128 stands for zero in the data rows.
Some points:
array([147,  83, 127,  37,  98,  96,  93, 103,  79,  37, 221, 166, 121, 122, 139,  94, 146, 114, 115, 114, 182, 149,
       159, 102, 199, 113, 125, 130,  68,  90, 152, 111])
array([105,  72, 136, 208, 124,  99,  96, 133, 100, 176, 177, 229, 176, 128, 158, 171, 165,  63, 123, 157, 133, 198,
       141,  74, 100, 154,  92, 132, 224, 144, 121, 111])
array([215, 160, 156, 132,  59,  91, 159, 110, 127, 132, 109, 103, 136, 109,  93, 176, 111, 232, 171,  65, 132, 159,
       108,  71, 113, 162, 127, 141, 149, 158, 106, 111])
array([135,  94,  85, 136, 131, 178, 161, 105,  81, 124, 154,  83, 169, 136, 105, 156, 134, 162, 105,  66,  86, 200,
       133, 122, 140, 109, 113, 149, 213, 106, 236, 161])
array([178, 109, 139, 100, 121, 108, 102,  94, 117, 136, 115, 187, 178, 173,  61, 191,  72,  68, 133, 182, 111, 132,
       128, 179,  79, 139, 143,  76,  87, 118, 119, 118])
array([ 86, 171, 152, 175, 108, 174, 241, 154, 108,  85,  69, 182,  93,  85, 105, 114,  72, 111, 188, 147, 148, 128,
       169, 126, 108,  66,  86, 141, 144, 133,  83, 162])
array([ 86, 104, 121,  55, 168, 168,  84,  89, 180, 116,  59,  66, 153, 147, 137, 120, 134,  92, 130, 114,  85, 109,
       177, 141, 139,  98, 128, 125, 190, 166, 225, 127])
array([117, 101, 117,  62, 159,  46, 153, 151, 129, 139, 207, 119, 100, 120, 168, 115, 148, 119, 153, 139,  77, 138,
       143, 129,  65, 116,  91,  78,  98, 189, 182, 179])
array([107, 136,  32,  91, 139, 127,  88,  95, 107,  70, 109, 191, 127, 174, 159, 109,  79, 184, 122, 146,  96, 166,
       181, 144, 120, 121, 148, 169, 220, 148,  96,  80])
array([148,  55, 133, 106,  79, 175, 155, 135, 129,  96, 125,  89, 105, 192, 193, 197,  92,  94, 110, 152, 168, 123,
       122,  99, 111, 158, 135, 174, 181, 222, 127, 123])
array([ 84,  44,  79, 136, 148, 143, 155, 149,  57, 155,  98,  90, 170, 110, 198, 125, 159, 154, 163, 158,  71,  93,
        80, 128, 159, 124, 120, 141,  65,  60,  37, 109])
array([197, 176, 108,  91, 147, 197, 104,  79, 178, 109, 175, 200, 178, 118, 169, 129, 105,  95, 129, 114,  88, 107,
       185, 141, 117,  96,  99,  73,  89, 168,  61, 133])
array([182,  88,  97, 167, 178, 164, 134,  74, 157, 122, 137, 164,  76, 133, 137, 131, 141, 173, 184, 164, 145, 148,
        43,  78,  77, 163, 187, 123,  93,  92, 159, 100])
array([113,  87,  92,  83, 120, 176, 139, 164, 127, 107, 147, 103, 177, 136, 159, 188, 158, 109, 105, 101, 155,  84,
       131, 137, 106, 119,  47, 141, 187, 184, 127, 120])
array([164, 148, 119, 124, 156, 100, 136,  73, 205, 129, 102, 110, 202, 188, 125, 165, 121,  87, 100, 149, 156,  91,
       127, 116, 165, 144,  61, 174, 126,  42,  81, 185])
array([244, 126, 151, 206, 129, 135, 137, 131, 129, 115, 110, 153, 172, 106, 174,  45, 143,  66, 101,  77,  80, 162,
       126, 163, 155, 110, 111, 103, 108, 163, 180, 125])
array([106, 104, 158, 157, 188,  35, 163, 127, 115,  62, 119, 146, 100,  93, 123, 144, 189, 138, 135, 139,  87,  60,
       164, 175, 124, 135, 160, 147, 149, 100,  88, 193])
array([ 81, 133, 122, 165, 118,  91, 111, 147, 120, 195, 173, 131, 115, 166,  92,  86,  61,  87, 138, 101, 115, 102,
       186,  85, 163,  94, 153, 198, 151, 145, 144,  79])
array([134, 115, 129,  93, 166, 112, 154, 186, 140, 207,  83,  74, 109,  99,  94,  92, 136, 144, 160, 156, 189, 198,
       226, 198, 136, 179, 114, 108, 108, 132, 117, 101])
array([ 95,  91,  96, 112,  83,  96, 191, 133, 132,  70, 111, 111, 161, 193, 223,  98, 146, 101, 186, 162, 143, 107,
       108, 149, 129, 151, 176, 187, 152, 202, 152, 105])
array([ 75, 118, 128,  86, 116, 162, 126, 206, 164, 177, 155, 144, 143, 118,  42,  86, 103,  62, 103, 100,  91,  91,
       113,  72, 148, 197, 162, 144, 160, 140,  71, 111])
array([ 62, 153, 208, 119, 200, 137, 114, 119, 111,  77, 159,  72, 232,  78,  77, 113,  89, 167, 223, 161, 172, 149,
       109,  87, 102, 119, 115,  98, 170,  89, 155, 155])
array([ 89, 138,  89, 152, 141, 149, 216, 134, 148,  31, 125,  99,  89,  56,  83, 152,  89, 125,  58, 146, 174, 183,
       179, 115,  77, 113, 130, 106,  87, 120, 105,  96])
array([143, 200, 138, 137,  92, 114,  94, 106, 167, 142, 151,  61, 123, 109, 185, 139, 132, 136,  47, 164, 152,  77,
       117, 145,  75, 156, 145, 113, 129,  76, 156, 100])
array([ 78, 139, 110,  92,  48, 119, 116, 121, 119, 124, 117, 182, 164,  71, 164,  78, 136, 156, 122, 114, 173, 126,
        99, 126, 165, 187,  49, 113,  81, 145, 187, 160])
array([101, 146, 149, 157, 215,  99, 142, 120, 113, 154, 146, 120,  66, 149, 142, 199,  99, 137, 144,  88,  88, 119,
        50, 214, 165, 124,  18, 116, 114, 145, 107,  47])
array([150, 116, 150, 121, 141, 142,  81, 126,  70,  70, 156, 142,  43, 137,  80, 167, 163, 168, 141,  78, 159,  53,
       142, 205, 136, 204, 127, 101, 189,  97, 105, 119])
array([ 97, 104, 109, 193, 180, 153,  78, 146,  71, 123,  77,  87, 135, 106, 150, 147, 101, 172, 102, 145,  53, 146,
       121,  89, 194, 120, 173, 101, 119, 117, 108, 106])
array([124, 120, 103, 120, 174, 180, 109,  65, 105, 169,  92, 143, 109,  23, 178, 184, 137,  80, 226, 109, 183,  89,
       103,  76, 153, 154, 191,  80, 118, 114, 127,  97])
array([152, 141, 129, 148, 157, 188, 182, 222, 243, 190, 196, 141, 124, 123, 144, 165, 150, 202, 169, 190, 194, 210,
       186, 219, 245, 153, 177, 136, 122, 117, 134, 165])
array([ 62,  97, 236, 153, 114, 183, 108,  43, 157, 145, 110, 154,  92, 161, 120, 137, 202, 156, 121, 107,  65, 161,
       155, 128, 102, 169, 115, 132,  92, 133, 104, 134])
array([140, 182, 136, 104, 146, 105, 152, 139, 116, 141, 153,  74,  99, 241, 153, 110, 140, 102, 104,  76, 120, 138,
       161,  34, 120, 187, 144,  93,  97,  93, 100, 148])
array([ 73, 147,  90, 117,  51, 135,  49, 116, 109, 150, 135, 132, 113, 106, 119, 103, 106, 139, 132, 176, 116, 150,
       127, 149, 127, 149, 128,  85, 103, 221, 114, 255])
array([164, 209, 134, 110, 121, 149, 164,  95,  32, 133,  91, 171, 145, 137, 138, 106, 163,  83,  25, 167, 136, 138,
       126, 169, 190, 169, 150, 130, 164,  80, 134, 147])
array([135,  64, 101, 125, 118, 136, 128, 161, 141, 158,  79,  75,  82,  90, 110,  90, 130,  94, 131, 152, 173, 198,
       226, 145,  62, 107,  94,  91, 109,  59, 103,  56])
array([100, 114, 135, 100, 151,  82,  91, 125, 115, 192, 155, 166, 139, 113, 108,  86, 131, 122,  85,  46, 226, 140,
        84, 134, 137,  61, 148, 195, 132, 195, 103,  78])
array([ 66, 163, 176, 143, 148, 149, 118, 131, 140, 133,  98, 145, 118, 175, 140, 148, 145, 220, 101, 113, 123,  84,
       129,  98, 177, 131, 127,  82, 106, 157, 118,  65])
array([ 81, 150,  67, 139, 159,  69, 133,  62, 153, 186, 161, 152, 165, 149, 125,  88, 119, 142, 112, 129, 147, 120,
       100, 170,  74,  80, 209,  95, 187, 172, 109, 107])
array([157,  72, 147,  77, 124, 147, 178, 140, 201, 165, 171, 146,  81,  31,  92,  43,  40, 101, 103,  87,  62,  84,
        88, 113, 147, 168, 188, 172, 189, 116,  96, 138])
array([175, 184, 123, 119,  83,  67, 109, 136,  97, 131, 104,  63, 107, 112,  41, 181, 217,  90, 159, 190,  93, 152,
        84, 115, 160, 130, 154, 150, 147, 175,  94, 127])
array([148, 183, 121, 153,  85, 141,  89, 123,  95, 149, 164,  28, 124,  78, 182, 161,  75, 116, 102,  90, 110, 143,
        94, 184,  95, 150, 107, 138, 115, 119,  91, 167])
array([165, 118, 177, 157, 181, 173, 146,  86,  98, 142, 191,  74, 115, 104, 111,  76, 175, 127,  96, 215, 175,  93,
       106,  81, 141,  27, 118, 125, 142, 139,  97, 155])
array([172, 171, 178, 134, 189, 152, 105, 149,  71, 172, 116, 149,  74, 123, 155,  72,  90, 186, 161, 238, 121,  88,
       138,  75,  69, 161,  58, 208, 121, 129, 170, 104])
array([ 94, 142, 141, 171, 130, 174, 164, 113, 154,  83,  69, 105,  64, 148,  82,  74, 133,  53, 177, 151, 180, 162,
        62, 134, 161, 116,  83,  96, 123, 138, 147,  92])
array([177, 196,  99,  92,  56, 145, 113, 144, 148, 141, 130, 134, 141, 111,  93, 149, 240, 171, 203, 103,  74, 110,
       147, 108, 104,  54, 106, 181, 119, 103, 104,  92])
array([193, 138, 133,  71, 171, 106,  76, 179, 128,  79,  71, 166, 182, 148,  90, 125,  64, 103, 130, 144, 109, 143,
        82, 156, 136, 129, 134, 160,  66, 139, 177, 141])
array([143, 218, 130,  89, 156, 119, 224, 162,  78, 141, 142, 159, 176, 165, 140, 141, 136,  92, 121,  85,  88, 142,
       127, 112, 108, 155, 171,  56,  87, 129, 160, 124])
array([112, 108,  99, 116,  29, 101, 171,  27, 103, 172, 167, 122, 106, 171, 102, 146,  51, 137, 149, 151, 124, 106,
       149, 136, 201,  72, 110, 110,  73,  93, 186, 130])
array([162,  72,  43, 142, 117,  52, 144, 169, 170, 151,  76, 168, 129, 114, 102, 131, 130, 184,  60, 151, 141,  64,
       122,  60, 147, 128,  62,  39, 156, 160, 169, 164])
array([118, 122, 162, 195, 164, 105, 128,  73, 136, 103,  81, 108, 153,  75, 107, 178, 185, 158,  90,  97, 133,  91,
       193, 120, 120, 163, 173, 220,  31, 198, 136, 120])
array([140, 152, 134, 202,  81, 121,  84, 183, 137,  85, 145, 103,  84, 120, 120, 125, 180, 129, 187, 110,  93,  32,
       156, 148, 137, 116, 155,  78, 160, 106, 183, 108])
array([170,  70, 157, 168, 113, 143,  71, 178, 101, 107, 167, 141, 161, 187, 109, 144,  64, 103, 125, 112, 143, 111,
       155, 130, 144, 101, 145, 109,  69, 142, 146, 183])
array([ 59, 109, 113, 160,  74, 132, 134, 152, 189, 132, 205, 153, 192, 114,  73,  99, 115, 108,  89, 146,  91, 121,
        80, 172,  89, 177, 147, 198, 122,  88, 157,  57])
array([101,  87,  58,  78, 150, 153, 137, 125, 118, 181,  94, 166,  65, 148,  98, 161, 169, 132, 101,  82, 126, 141,
        98, 139,  79,  95, 124, 180, 123,  98, 202, 241])
array([165,  89, 222,  91,  83,  69, 117,  91, 175, 102,  88,  95, 112, 131, 153, 100, 135, 182, 120, 117,  84, 183,
        92, 139, 141, 106, 126,  96, 155, 120,  65, 124])
array([107, 135,  93, 167, 160, 203, 114, 177, 126,  71, 137, 105, 115, 171,  72,  67, 153, 171, 132, 146, 169, 149,
        61, 119,  79,  87, 118, 115,  91, 131,  85, 131])
array([ 91, 173, 215,  89,  94,  96,  96, 201, 159, 115, 101, 156,  84,  99, 199, 222, 127, 114,  77, 147, 114, 157,
        89, 102, 125,  37, 170, 123, 136,  69, 148, 116])
array([161, 119, 187, 147,  76, 128, 132, 145,  97, 168,  55, 140, 189, 188, 167, 101, 115, 148, 124,  67, 191,  88,
       142, 171,  65, 105, 168, 115, 130,  64, 112, 162])
array([127, 196,  80, 181, 142,  67,  61, 128, 183,  86, 118, 114,  96, 149, 188, 115, 112,  89, 151,  57, 141, 168,
       123,  98, 147, 144, 106, 162, 123,  67,  94, 188])
These points spread out most along one direction. Take the direction at right angles to it along which they spread out most. Go by this last direction. For each point below, how far along it does it lie, from 0 to 99? 50 is the average, and the first point above lies past it. One standard deviation of the points above along it is 16.
array([ 81, 150,  67, 139, 159,  69, 133,  62, 153, 186, 161, 152, 165, 149, 125,  88, 119, 142, 112, 129, 147, 120,
       100, 170,  74,  80, 209,  95, 187, 172, 109, 107]) 34
array([117, 101, 117,  62, 159,  46, 153, 151, 129, 139, 207, 119, 100, 120, 168, 115, 148, 119, 153, 139,  77, 138,
       143, 129,  65, 116,  91,  78,  98, 189, 182, 179]) 50
array([175, 184, 123, 119,  83,  67, 109, 136,  97, 131, 104,  63, 107, 112,  41, 181, 217,  90, 159, 190,  93, 152,
        84, 115, 160, 130, 154, 150, 147, 175,  94, 127]) 65
array([197, 176, 108,  91, 147, 197, 104,  79, 178, 109, 175, 200, 178, 118, 169, 129, 105,  95, 129, 114,  88, 107,
       185, 141, 117,  96,  99,  73,  89, 168,  61, 133]) 63
array([165,  89, 222,  91,  83,  69, 117,  91, 175, 102,  88,  95, 112, 131, 153, 100, 135, 182, 120, 117,  84, 183,
        92, 139, 141, 106, 126,  96, 155, 120,  65, 124]) 69
array([107, 136,  32,  91, 139, 127,  88,  95, 107,  70, 109, 191, 127, 174, 159, 109,  79, 184, 122, 146,  96, 166,
       181, 144, 120, 121, 148, 169, 220, 148,  96,  80]) 40
array([164, 209, 134, 110, 121, 149, 164,  95,  32, 133,  91, 171, 145, 137, 138, 106, 163,  83,  25, 167, 136, 138,
       126, 169, 190, 169, 150, 130, 164,  80, 134, 147]) 69
array([ 91, 173, 215,  89,  94,  96,  96, 201, 159, 115, 101, 156,  84,  99, 199, 222, 127, 114,  77, 147, 114, 157,
        89, 102, 125,  37, 170, 123, 136,  69, 148, 116]) 70
array([165, 118, 177, 157, 181, 173, 146,  86,  98, 142, 191,  74, 115, 104, 111,  76, 175, 127,  96, 215, 175,  93,
       106,  81, 141,  27, 118, 125, 142, 139,  97, 155]) 39
array([147,  83, 127,  37,  98,  96,  93, 103,  79,  37, 221, 166, 121, 122, 139,  94, 146, 114, 115, 114, 182, 149,
       159, 102, 199, 113, 125, 130,  68,  90, 152, 111]) 57
array([140, 152, 134, 202,  81, 121,  84, 183, 137,  85, 145, 103,  84, 120, 120, 125, 180, 129, 187, 110,  93,  32,
       156, 148, 137, 116, 155,  78, 160, 106, 183, 108]) 64
array([135,  94,  85, 136, 131, 178, 161, 105,  81, 124, 154,  83, 169, 136, 105, 156, 134, 162, 105,  66,  86, 200,
       133, 122, 140, 109, 113, 149, 213, 106, 236, 161]) 47
array([ 86, 171, 152, 175, 108, 174, 241, 154, 108,  85,  69, 182,  93,  85, 105, 114,  72, 111, 188, 147, 148, 128,
       169, 126, 108,  66,  86, 141, 144, 133,  83, 162]) 29
array([ 84,  44,  79, 136, 148, 143, 155, 149,  57, 155,  98,  90, 170, 110, 198, 125, 159, 154, 163, 158,  71,  93,
        80, 128, 159, 124, 120, 141,  65,  60,  37, 109]) 52
